In the data rows, the value 128 means zero.
Some points:
[172 113 154  77 150 103  94 159 122 152 124 144 113 107 106  98 132 115
 103 114 122 127 138 139 109 154 114 106 111 112 140 141]
[104 139 169 140 147 121 143  99 144 126 151 110  91  86 163 106 125 195
 115 149  78  87 170 191  77 137 161 137 143  52 141 190]
[103 118 166 128 167 180 118 181 136 107 140 137  89 145 110 113 102 108
 118 103 122 109  82 123 120 131 137 110 187 185 156 115]
[ 93 135  61 126 105 164  83 130 163 168 169 134 140 114 160 135 113 100
 126 136 140 142 120 172 213 131 188 105 140 131 129 130]
[204 155 118 129  98 124 139 103 145 174 142 155  97 116  84 118 125  58
 115 139 159 158 168 147 110 120 129 105 123 126  73 134]
[109 100 155 125 135 105 119  80 115 158 142  58  86 110 150 145 185  91
 134 146 158 149 121 142 167 146 111 121 111 176 169 122]
[ 96 119 106 130 128 129 125 102 159 138 154 125  93 109 137  77 124 149
  97  62 131  92 168 103  50 134 152  98  52 173 170 106]
[ 85 134 117 168 117 120  56 164 129 122 160 156 114 151 145 176  86  90
 164  85 102  76 154 190 152 164 110  68 111 123 113 154]
[129 121 134 107 137 119 163 143 118 106 117 131  97 185 123  66  98 125
 104 120 111 104 150 100 161  74 125 140 111  96  93 123]
[134 188 128 135 156 143 132 121 150  86 122 165 127  65 157 124 166 142
 117 111 154 121 161  46 118  57  92 130 112  80 143 160]
[ 90 114 152 206 186  92 144 175 127 145 139 145 126 130  90 126 155 160
 130 176 102 156 158 145 142 121 173 143  99 162 129  69]
[110 101 158  81 148 113  68 157 105 141 165 115 132 146 136 160 125  61
 135 161 120  80 123 113 140  73 120 122 163  94 149 119]
[168 115 126 128 105 117 100 146 174 111  80 155  78 167 138 177 150 167
 157 117 126 150 137 112 153 137 135 100 179 145 111  86]
[129 151 156  89 125 110 144 181  93  66 109 150 118  76 175 131 133 108
  99 129 121 197  96 161 115 109  87 117  97 179 122 117]
[147 115 152 171  89  83 171 131  48 203 109 132 164 111 129 112 186  86
 199  82  59  93  56  78 111 133 183 135 136 136 100 140]
[130  82  99 157 141 123  97 184 110 189 127 129 101 127 110 132 157 141
  71 134 106 110 162  98 172 132 125 142  98 115 136 153]
[129 130 114  52 135 118 194 103 115 104 100 184 138 126 144 172  99 131
 101  89 100 100  72 158 122 113 203 146 100 134  86 142]
[134  93  98  69 111 107 150  83  83 153 137 151  81 121 103 171 165 145
  96 121 146  70 142 135 169  99 110 129 147 106 140 102]
[196 103 122 150 146 163 110 133 105 146 106 186 165 121  62 136 108 142
 129 144 163 157 155 112 125 116 188 122 151 148 113 146]
[133  74 129 134 129 113 186  79  90 149 119 132 112  91 146  72 135 122
 125 149 179 153 109 119 151 176 108 140 160 120 130 156]
[181 142 101 152 161 163 188 109 141 115 217 116 114  95 108 176 137  76
 133 107  63 135 136 111  85 184 132 137 120 153 165 137]
[121 132 116 110 150 145 148  92 134 161  87 128  73 133  90  92 168 189
 121 124  91 175 140 135 143 120  85 142 128 137 181 122]
[243 167 132 107 146 140 132  70 142 121 176  77 147 125 143 125 119 137
  78  93  80 110 109 155 125 118 111  96 130 179 100 116]
[164 154  81 107 109  99 106 131 186 140  85  95 130 180 116 140 186 113
 106 103 125 128  89 144 139 162 123 172 144 152 153 143]
[110 163  97 106  57 131  90 142 102 113 161 129 172 171 154  88 124 154
 137  80 114 148 168 198 177 122  81 128 122 176  77 139]
[133 111  78  98 106 175 136 176 175 169  38  68  87 142 123 137  69  94
 155 146  98 162 147  96  95 153 147 104 101  86 172 145]
[155 132 196 105 158 126  79 132 102 141  76  88 148 118  88 166 163 174
 140 119 136 100 123 147 145 144 131 101 113 112 120 138]
[132 178 181 150 128  79 160 127 116  88 142 121 138 180  54 127 104 120
 122 163 133 129 164 146 148 154 120 176 127 151 140 146]
[141 128 150 138 109  94 141 149 126 144 114  70 142  80 121 182  75 121
 120 154 128 145  83 208 111 103 140 135 133 125 149 106]
[140 137 157  87 100 133 101  95 118  85 161 104 145  85 101  63 109 111
 145 128  82 101 100  95 132 128 104  62 124 125 110 116]
[ 80 103 137 117 119 123  85  93 121 153 109 138  92  95  82 111 108 121
 145 181  85 177 135 110 127  78 169 115  86 171  85 107]
[151 101 138 161 149  66  91 101 178 156 164  80 128 139 145  48  98 133
 163 154 151 137 111 117 104  97 139 143 186 156 110  87]
[144 105 172 128 164 114 109 126 174 137 114 198 140 135 170  94 128 136
 117  63 116 117 108 163 139 115 161  58  92 153 155 114]
[147  96 156 153  65 147 157 170 195 163 172 123 131 176  69 112 172 176
 120 113 153 166 116 146 150 135 119 128  63  90 120 162]
[123 144 133 149 139 115 112 119 110 110 106 134 144 131 135 162 140 126
 112 134 105  81 100  64 120 151 113 164 149 167 102 202]
[109 120 194 211 153 143 102 147 133 131 149 159 136 115 109 126 157 123
 132 109 116 134 120 126 136 132 102 116 158 133  79 197]
[124 173 158  87 143 133 148 154 170 156  97 126 162 153 126 141 163 163
 135 193 131 128 107  74 174 140 112 146 126 148 111 128]
[114  76 141 106  81 117 130 148 137 119  81 104 141  83 100  96 120 105
 153 161 172  46 136  97 145 151 149  83 124 191 133 154]
[ 48  92 102 122  46  85 151 103 119 156 120 169 182 109  85 126 115  97
 106 109 137 154 170 141  95  73 104 135 146  87 163 117]
[117 113 137 125 104 132 101 123 104 120  92 115 119 175 146  98 138 110
 114 193 131 139 136 176  64 140 122 156 153 134  80 108]
[107 110 149 110 113  76 100 114 149  78 143  56 151 108 157 127 125 141
  98  89 139 148 138  77 147 127 180 168 126 168  87 165]
[158 130 125 131 144 140 112 151 146 116 106 185 135  97 158  87  83 125
 101 211 141 100  94  99 126 155 130 109 140 115 169 108]
[131 175 125 164  90 123 113  69 170 148 105 123 131 159  89 169 135 133
 109 124 107 113 145  94 204 147 174 160 185  78 128  83]
[126 149 129 121  91 122 154 145  90 108 101  96 193 104  96 201 108 134
  86 164 151 147 118 126 128 106 146  58 143 179 192 134]
[166 157  97 200 122 127  96 117 120 122  73 127 117 187 157 107 125  88
 100  75 154  79 109 111  96  93 114 103  96 125 103 124]
[ 89  77 109  99 164 102 190 184 120  82 104 145 121 108  84 165 161 187
 103  80 174 108 144 180 135 133 106 118 132 120  89 136]
[119  86 146 111 168 112 183 116 117 152 121  81 111 190 142 127  53 128
 125 111 164  68 137  98 168 135  97 131 128 151 126  61]
[108 188 127 172 159 144 164 132  90 163 140 136 108 104 146  99  91 130
 180 128 148 124  91 155 147  91 105  97 143  90 107 179]
[127  63 164 147  73 113 100 101 125 123  97 110 181 142 146 155  78 238
 132 119 108 173  97  98 110  84 112  90 135  89 178 164]
[135 164 177  83 119 125 105 141  92 149 173 161  80 113 134 145 142 110
  98 123 146 140 158 107 117 117 185 145  92 119 106 106]
[112 231 150 145  96 178 136 157 113 146 154 128  71 107 133 152  39 186
 118 145 128 126 142  93 170 150 137 112 126 144 149  94]
[116 106 129 127 141 237 193 158  58 115 146  92 116 198 134  72 131 132
 141 133  64 128 152 129 137  94 148 141 176 170 181 178]
[147 134 107 105 166  46 125 202 147 144 160 154 110 131 168 117 175 140
 131 132 124 136 192 105  75 114 137 128 169 187 142 110]
[139 136 161  98 114 153 117 186 120 162 113  95 126 154 182 166 160 144
 186 114 109 111 164 173  70 100 116 122 142  98 101 123]
[149 120  93  97 156 103 159 162 142  69 143  82 120 108  96 128 152 114
 205 123 107 150 138 125 188 104 120 110 132  85 126  84]
[137 138  97 137  89 134 122 141 219  89 154 191  72  96 141 121 161 162
 173 130 174  88  43 128 126  79 140 159 142 125 158 144]
[138  92 117 149 117 136 162 167 149 189 121 119 170 162 156 153 111 139
  83 116 131 188 132 108  57 170 119 110 173 101 145 153]
[156 119 159 165 133 185 130 161 133  99 178 108 191 152 138 126 149 108
 107 149 225  80 122 137 127 106 136 144 117 125 154  94]
[ 81 148  91  92 138 166 144 100 154 179 133 113 140 117 145 141 159 138
 207 113 139 142 153 140 160 132  84 108 116 129 130 194]
[171 128 119 126 127 124  92 113 115  80 124 155 106 167 135 128 155 108
 161 199 128 129  91 164  91 101  66 142 114 108 166 138]
[122 143 106 174 172 181 147 109  97 148  66  81 122  95 140 100 198 114
 121 125 192 171 105 187 145 110 206 105 105 103 107  88]
[ 46 163 113 130  96 117 190 130 155 151 141 107 120 113 111 143 135  91
  38 122 127 197  64 122 133  82  73  42 196 120 109 111]
[146 141 148  86 123 143 100 121 119  69 117 105 160 146 103  85 146 137
 183 111 128 197 158 103 156 178 131 111 147 107 104 126]
[ 99  91 111 173  99 121  96  94  87 108 166 117 104 118  86 126 144 108
 144  92 158 126 129  97 117 131 113 159 164 118 170 128]
[ 52 190 130 121  97 159 126 155 116  78 111 135 154 126 138  64 166 116
 144  92 148 105  89 107 101 204 170 150 106 125 160  70]
[138 107 128  78  96 175  95 116 136 154 156 155 137  97 109 107 123 118
  72 157 127 140 100 113 140 190 118 127 109 136  79 161]
[115 133 189 122 179 123 139  87 157 123 128 181 121 172 106 153 119  77
 149 104 177 200 160 144 133 140 176 140 186 143 116 178]
[109  76  73 131 181 155 133 162 164  76 124 130 167 116 155 163  85  42
 152 121  94 143 134  88 125 111 133 150 111 123  98 143]
[113 179 141 103  86  91 155 157 126  98 167 113 114 155 160 148 169 108
 123 182 190 117 122  75  70 119 136 115 119 120 116 158]
[ 94 134 188 167 136 132 141 120 151 127 137 115 133 121 131 142 147  92
 117 193  66  90 127 156 135 152  97 121  62  79 119 133]
[119  93 142 153  87 152 203  67 156 110  96 162 137 115 209 150 151 126
 136 153 140  90 214 116  88 189 108  82 117 145  81  66]
[108 211 113 137 156 104 101  89 114 169  79  86 147 144 120 146  83 115
 102  82 178 126 154 129 102 105  84 139  97 148 195 175]
[141  66  99 148 167 142 103 121 109 118  95 125 114  96 157 134 164 117
  47 127 135 153 102 149 181 198  76 183 163 116 124 127]
[104 130 139 121 179  88  99  72 139  99  78 123 105 124 113 142 123 144
 156 134 148 129 143 162 133 198 145  82 169 111 179 150]
[120 127  40 153 110 147 121 104 130 102 139  94  86 156 155 127 124 169
 137 184  95  88 151 172 142  86 204 119 147 184  99 205]
[109 180  74 145 152 165 128 120  78 166 141 184 196 118 185 127  71 186
 162 154 123 120 133 133 118 134  83 159 167 146  76  93]
[106 112 113 111 170  74 133 128 111 111 173 117  91 188 127 107  71 142
 118 109 136 154  57 123 116 195 155 143  98  48  97 114]
[106 144  93 128 107 151  78 147  69 118 147  92 140 109 101 123 144 162
  78 105 113 154 138 146  59 153 175 143 161  93 135 115]
[ 67 101 108  82 203 179  71  87 130 187 167 114 134 153  91 182 160 169
 166 154 153 133  82  96  72 112  95 151  81 182  93  96]
[145 125 147 143 142 158  99  85 119  55 122 119 125 127 188 157 152 123
  93 135  95 151 172  72 145  82 145 130  86  79 128  90]
[155 103 102 128 123 114 151 138 116 141 214 103 160  93 214 150  89 163
 174 128 178 162 152 137 165 149 160 113 103 123 164 147]
[131 161  77 124 120  79  99 187  80 163 125 151 149 105 180  95 141 125
 138 129  87 129 159 137 198 151 118 149 121 134 195 135]
[145 119 200  95  81 182 126 153 158 169 106  88  98  51 149 124  77 119
 170  76 145  98 169 172 120 108 115 255 161 112 141 122]
[127 151 118  71 188 148 144  94 195 132 137 151 255 128 100  73 151 109
  99 146  93  86 156 165 109 103 141 130 141 105 187 107]
[148 113  86 189 130 126 134 143 133  80  96 107 123  73  36 120  95 135
 149 133 133 133 149 141 112 136  78 160  94 169  92 110]
[166 102 113 114 114 123 126  95  59 112 144 182 114 202 122 131 117 106
 155 160 150 158 108 133 131 120 130 149  46 140 185 158]
[160 112  89 149 135 113 119 114  87 121 138 144 109 117  67 164 142 147
 174 110 131 117 119 135 106 160 113  75 170  98 152  74]
[112  99 185 154  75 174 146 101 150 107 134 170 122 144 179 158 135 106
 129  96  70 153  99 128 143 105 109 148 113 179 191  81]
[119 145 117 132 144  55 136 110 171 132 112 123 157 105 140 148 116 131
 154 145  80 141  91 145 105 122 148 202  93 139 118 118]
These points spread out most along one direction. Take the direction at right angles to it along which they spread out most. Go by this last direction. How far along it is each point below, from 0 to 99? The average is 50, and the first point in the table lies past the average. One standard deviation of the points above along it is 16.
[147  96 156 153  65 147 157 170 195 163 172 123 131 176  69 112 172 176
 120 113 153 166 116 146 150 135 119 128  63  90 120 162] 45
[166 157  97 200 122 127  96 117 120 122  73 127 117 187 157 107 125  88
 100  75 154  79 109 111  96  93 114 103  96 125 103 124] 67
[123 144 133 149 139 115 112 119 110 110 106 134 144 131 135 162 140 126
 112 134 105  81 100  64 120 151 113 164 149 167 102 202] 63
[243 167 132 107 146 140 132  70 142 121 176  77 147 125 143 125 119 137
  78  93  80 110 109 155 125 118 111  96 130 179 100 116] 62
[ 96 119 106 130 128 129 125 102 159 138 154 125  93 109 137  77 124 149
  97  62 131  92 168 103  50 134 152  98  52 173 170 106] 63
[138  92 117 149 117 136 162 167 149 189 121 119 170 162 156 153 111 139
  83 116 131 188 132 108  57 170 119 110 173 101 145 153] 30
[104 139 169 140 147 121 143  99 144 126 151 110  91  86 163 106 125 195
 115 149  78  87 170 191  77 137 161 137 143  52 141 190] 28
[ 99  91 111 173  99 121  96  94  87 108 166 117 104 118  86 126 144 108
 144  92 158 126 129  97 117 131 113 159 164 118 170 128] 51
[156 119 159 165 133 185 130 161 133  99 178 108 191 152 138 126 149 108
 107 149 225  80 122 137 127 106 136 144 117 125 154  94] 67
[121 132 116 110 150 145 148  92 134 161  87 128  73 133  90  92 168 189
 121 124  91 175 140 135 143 120  85 142 128 137 181 122] 40
[131 175 125 164  90 123 113  69 170 148 105 123 131 159  89 169 135 133
 109 124 107 113 145  94 204 147 174 160 185  78 128  83] 47
[109 120 194 211 153 143 102 147 133 131 149 159 136 115 109 126 157 123
 132 109 116 134 120 126 136 132 102 116 158 133  79 197] 51
[148 113  86 189 130 126 134 143 133  80  96 107 123  73  36 120  95 135
 149 133 133 133 149 141 112 136  78 160  94 169  92 110] 58
[139 136 161  98 114 153 117 186 120 162 113  95 126 154 182 166 160 144
 186 114 109 111 164 173  70 100 116 122 142  98 101 123] 28
